One vector is turned by the same rotation once a step. Each row is the vector after some number of steps, and that number follows the row.
The counts run from 0 to 220.
[120 136 114 131 140 111 135 173 114 125  89 161 170 180  60  82 134 103
 114 133 101 129 155  86 100 140 106 126 113 129 114 159 116 138 122 128
  76 162 168  66 158  74  85 129 122 146 160 150  88  95 118 150 153 137
 122 155 140 116 132 140 110 121 120 123  78 122 158 142 157 115] : 136
[106 160 163 124 118  94 113 133 158 141 128 146 125 160  89 108 179 157
 143 103  60 128 119 147 182 125 118 123 119 127 112 112 115 194 132 131
  91 160 159 106 117  91  99  99 130 149 176 133 119 130 122 141 181 152
 133 129 141 116 101 110 132 139 138 176 178 114 134 144 152  90] : 91
[156 161 129 110 142 115 120 150 127 149 168 150 191 149 132 102  86 127
 153 113 125 139 108  89 151 127 102 139 115  56  82 156 104 155  94 139
 101 157 174  83  79 104  83 122 108  97 145 142 102 133 150 152 129 158
 100 144 118  92 141 142 110 141 154  95 122 149 150 114 105 162] : 155
[154 149 114 133 144 150  85 122  95 129 126 159 160 174 138 138  87  70
 108 146 187 134 149  97 125 161  94 103  92  36 120 138 128 113 146  91
 144 118  94 121 113 124  67 155  97 116 166 115 120  99 157  54 107 115
 130 192 143 125 124 132 123 124  85 129 173 154 143 109 152  99] : 0
[141 144 124 119 133 130 150 171 139 132 116 119 161  78  79 116  78 169
 125 144 102 162 135 140 191 108 148 109  83 117 113 120 113 165 130 192
  77 135 154  70 114 103 117 131 165 111 102 147 133 146 115 187 172 128
 108 117 137  58 129 111  98 107 125  67 141 124 152 137 109 158] : 71
[106  79 151 195 124 133 149 137  96 128  84 111  83  92 104 109  90 147
 157 115 128 126 115 168 132 145 172 121 150 162 120  82 136 137 175 151
 130  71 114 158 162  96  60 158 149 154 107 125 174 138 118 143 121 109
 124 113 100 142 172  87 130 114 105 107 136 114 109 134 127  68] : 186
[110 136 114  99 113 102 107 146 151 144 120 146 151 168  97 120 208 126
 152 128 117 157 178  87  97 118  89 166 127 162 156 150 120 102  90  86
  81 171 124 168 162 137 147  93 133 115 133 138  89 119 120 109 137 162
 115 117 100 177 140 128 126 119 162 150  54 166 126 105 107  96] : 202
[123 128 139 114 122 151 160 145 110 122 151 117 115 130 131  87  58 127
 100 175 108 104 139 170 152 138 168  95 159  88  98 118 111 119 147 169
 134 154 172  70 101 126 120 157 140 144 145 109 132 145 114 165 160 149
 138 117 152  69 116 113  96 101 130 148 175  98 126 142 158 196] : 130
[151 122  80 134 167 117 119 107 127 121 146 140  99 110 172 148 118 140
 118 132 173 107 142 141 128 172 164 193 173 113 154 149  96  95 123 148
 168 116 153 178 116 148 122 187 117 112 153  83 150 152 167 115 145 160
 162 116 138 165 124 105 120 106 135 124 100 125  84 120 120 155] : 145
[152  74 130 142 128 182 193 158 124  82 103  96  96 142 164 124  89 113
 155 148 135  74 166 166 167 120 141 136 120 121 143  87 113 101 149 139
 165  68 115 139 128 110 120 119 149 139 153 127 119 169 145  93 130 137
 151  99 150 124 135 150 107 108 104 125 154 100 119 107 140 127] : 123
[103 165 122 134 157  91 153 114 113 122  83 129 144 123 109 112 137  63
 129  99 137 160 101 120  88 131 110 125 141 122 128 169 132 109 102 146
 102 129 133 107 155  79  97 127 140  97  81 148 107  59 117 150 117 123
 127 150  99 133 161 128 140 123 130  59  66 164 134 148 125 121] : 11
[115 160 131 116 125 117 114 103 112 109 131 139 136 147 186 183 167  80
 125 108 103 126 107 118 111 111  98 110 119 164 148 155 172  87 137  97
  80 143 122 189 184 147 150  86 125  78 120 137  99  74 138  90  98 112
 141 164  86 142 102 114 130 177 166  96 103 167 143  98 119 131] : 55
[141  64 130 110 125 172 143 157 120 114 134 110 113 106 128 146 128 149
 121 114  88  78 151 152 119 126 177 159 123 191 171 106 106 126 150  92
 121 111 157 167 145 133 162 165 167 153 162 108 118 175 121 139 154 161
 157 121 146 149 102 108  72 103 101 119  81 101 132 129 148 129] : 79
[126 138  77 111 104 119  98 111 128 126 158 137 102 136 154 148  85 110
 100 184 139 102 116 147 164 156 122 104 140  86 117 142 145  62 140 159
 143 150 120 125 106 195 127 156 123  86 123 100 141 125 139  94 127 131
 139 135 122 100  91  94  94 146 147 138 142 133 120 122 125 201] : 170
[119 113 115 177 149 149 125 100 146  99 101  79  56  90 109 120 104 121
 106 138 144 131 128 167 111 120 167 116 140 108 127 105  95 111 118 156
 195  92 125 139 106 120 117 164 147 154 108 110 168 132 126 132 134  94
 117 103 161 131 167 154 149  91  90 138 165 120  94 179 130 116] : 127
[101 121 162  89  91 107 129 184 114 171 114 171 166 158 107 128 149 106
 174 108 104 148 146  89 122 115  67 163 117 154 141 115 118 125 137 121
 103 144  97 102 172  75 104  89  85  79 119 139 109 128 110 139 135 146
 118 102 103 156 117 121 105 104 123 142 105 100 157 103 152  63] : 33
[116  81 101  90 122 141 134 115  90 134 168  95  91 101 142 131  99 136
 114 156 124  54 138 158 144 139 175 142 180 147 141 106 132  76 186 116
 146 133 120 131 121 174 153 184 159 120 106  96 138 181 111 150 163 157
 120 102 110 114  97  95 103 132 137 129 141  86 126 104 155 162] : 189
[ 94  85 124 153 137 102 141 120 129 144 120 118 120  41 133 172 125 165
  99 101 135 153 122 127 113 160 142 102 178 104 116  98 131 116 151 154
 166 147 132  99 104 121 162 170 115 151 123 132 200 165 136 144 145 121
 115 134 133 148 135  98 186 121  97 180 177  89 112 103 152 157] : 24
[140 121 110 116  93 111 133 203 168 138 142 130 168 125  97 132 115 166
 131 174 112 149 179  80 176 152 102 156 145 112  98 118 125  92 130 171
 120 162 156  85 109 143 122 115 178 133 158 137 106 179 139 150 142 174
 101 114 125 103 118 108 136 124 175 148 150 102 145 105 123 163] : 27
[135 134 147  97  92 148  67 104 128 164 190 117 114 177 101 100 136 107
 140 109 159 135 133  84 165 122 109 121  99  83 119 115 105 167 119  56
 127 112  88 122 113 155 132 152 106 143 118 121 109 109 122 109 140 151
  83 141 157 120 100 166 116 138  85 131 174 149 155 155 136  90] : 213
[136 115 114 123 135 137 109 109 147 159 147  94 140  77 119 142 117 158
 113 111 156 182 100 120 129 115 114 142 131 143 108 108 116 144  87 137
 114 161 171 108  57 180 166 144 158 128  74 137 130 123 140 122  98 133
 108 152 120 120 135 144 126 167 154  91  69 149 134 106  94 208] : 49
[ 99 160 127  61 126 121 158 106 130 134 112 109 176  81 139 131 137 109
 131 132 112 102 143 118  81  82 112 104 132 174 158 139 171  97 118 111
  80 164 138 118 182 149 183 105 177  99  75 153  89 119  98 162 161 140
 115  97 115 130  99 136 115 132 175  92  66 148 165  97 124 154] : 74
[121 104 124 111 115 138 115 108 117 156 150 125 134 151 126 150 146 134
 125 124 154  94 185 125 138 134 128 116 105 106 143 112 153 153 166  57
 122 116  95 129 145 142 138 164 109 183 178 127 146 146 134 106 159 114
 133 155 147 138  76 120 134 121  92 163 190 131 167 119 177  44] : 84
[149  62 158 148 133 164 149 140  92 129 172 107  89 154 145 127 115 145
 154  92 159 112 126 113 143 122 145 185 126 125 136  87  89 163 157  70
 143  80 117 153 118 134  81 171 113 154 140  95 150 162 159 117 113 166
 130 120 110 174 131 137 133 108  99 106 150 128 116 103 118  83] : 39
[103 125 146 138 113  77 122 148 181 130 100 108 114  76  94 154 182 189
 113 114 102 171 122 126 107 134 148 134 184 171 122  96 122 149 114 155
 144 167 164 123  97 136 165 138 140 160  91 137 147 150 118 158 133 113
 111 120 129 164 123 125 186 131 129 147 127  86 118 123 119 147] : 197
[ 99 121 183 133 122 110 116 152 157 120 139 118  90 160 120  86 187 145
 132  91  86 170  87 130 111 111  84 155 187 171  89 103  79 162 100 137
 111 144 163 117 136 108 102 104 119 130 106 112 127 102 118 114 106 154
 116  92 115 156 162 157 143 148 142 149 114 100  89 125  93 131] : 157
[149  90 195 154 129 119 149 173  80 109 131 127 147 180 142  99 136 134
 153 113 106 110  85 134 123 138  92 132 132 172 112 131 137 143 119 126
 107 108 107 136 155  98  63  67 108 142 153 129 116 112 125 116  76 109
 133 141  66 124 170 118 122 145 152  96 148  98 138 117 130  71] : 161
[107 179 131  63  95 106  88 140 179 134 146 162 160 181 112  97 164 134
 152 122 103 137 145 111 159 125  90 121 119 121 120 133 151 158 100 134
  90 157 133 108 145 112 135  68 116 103 162 142  97 149  91 149 161 147
 102  89 145 113 116 137 125 121 146 162 132 135 140 136 127 120] : 92
[ 84 151 155  92 111  95 103 104 146 131 164 142 117 185 136 123 146 117
 140 124  99 102 122 128 144 164 139 119 171  87 128 145 128 131 140 113
 122 143 165 122 109 133  94 129  77 107 158  91 119 116 105 106 147 168
 137 128 119 141 108 111 135 147 125 185 205 100 106 155 150 108] : 150
[133 127  62  88 121 114 100 103 139 148 158 131 146 167 106 126  96 126
 115 145 157  75 174  94 160 143 130 108  90  82 136 145 147 114 156  97
 110 158 105 137 141 157 152 168 131 150 201 114 109 137 143 111 178 150
 130 134 172 104  76  80 101 122 130 146 164 167 161 146 164 101] : 85
[108 112 137 121 119 119 174 163 138 108 108 127 117 105 124 136 165 151
 117 120  79 124 110 137  81 129 153 157 192 174 150 120 106 109 123 134
 148 161 180 106 146  98 170 142 143 164 101 110 134 153 125 149 141 150
 142  91 144 167 137 129 118 111 120 153  47  88 107 121 138 170] : 138
[160 136 132 151 121 156 150 153  87 120  94 152 164 145 154 103  71 123
 157 169 163  99 155 130 130 107 104 104  98 131 147 148 162  87 130 171
 159  86  52 126 161 109 116 105 116  77 157 141 118 144 129 135 108  79
 134  99 124  94 153 131 108  73 107 103 128 128 135 135 121 114] : 122
[ 99 146 138  98 104 112  81  68 133 142 169 117  81 162 168 156 182 107
 139  99 139  84 117 128 134 131 136 149 135 130 150 148 149 133 136  67
 133 116  95 191 141 150 137 126  91 112 126 103 134  95 122  82 134 147
 136 116  99 171  93 120 144 156 146 138 168 163 111 127 131  93] : 209
[135 155 163  99 131 120 106 133 125 130 118 168 121 175 111 124 108 118
 102 109  87 133  88 129 145 135  89  77 107 103 107 147 149 179 114 118
  95 162 144  60 120 120 110 109  74 154 160 133 109  85 145 126 152  83
 155 184 151 101 110 141 108 150 109 162 189 131 158 146 157 133] : 110
[147 124  92 129 117 148 100 103  92 138 145 131  68 124 154 143  70 118
 137 136 115 106 111 156 188 130 156 140 108 133 164 133 118  98 167 131
 115 104 120 181 139 170 139 180 151  92 143 105 110 147 151  93 139 145
 167 125 131 111 103  93  69 133 123 125  88 146 135 103 144 168] : 60
[107 143 143 105 107  73 126 126 159 161 112 130 170  89 110 173 175 142
 116  76 143 176 125  89  98 122 105 104 131 139 120 114 167 162 125 102
 116 177 130  88 142 113 151 109 117 144 113 179 149 126  93 156 134 104
 117 123 118 137 116 111 194 150 138 141 146 119 168 110 153  78] : 198
[121 153 122 126 141 104  73  56 130 111 145 130  75 187 110 102 159 116
 100 128 144 102  93 148 100 162 113 103 145 134 136 158 124 138 115  96
 116 134 110 153 108 169 128 133  96 173 138 105 107  66 128  95 130 107
 120 157 141 148 134 145 128 141 143 167 139 165 114 173 101 115] : 106
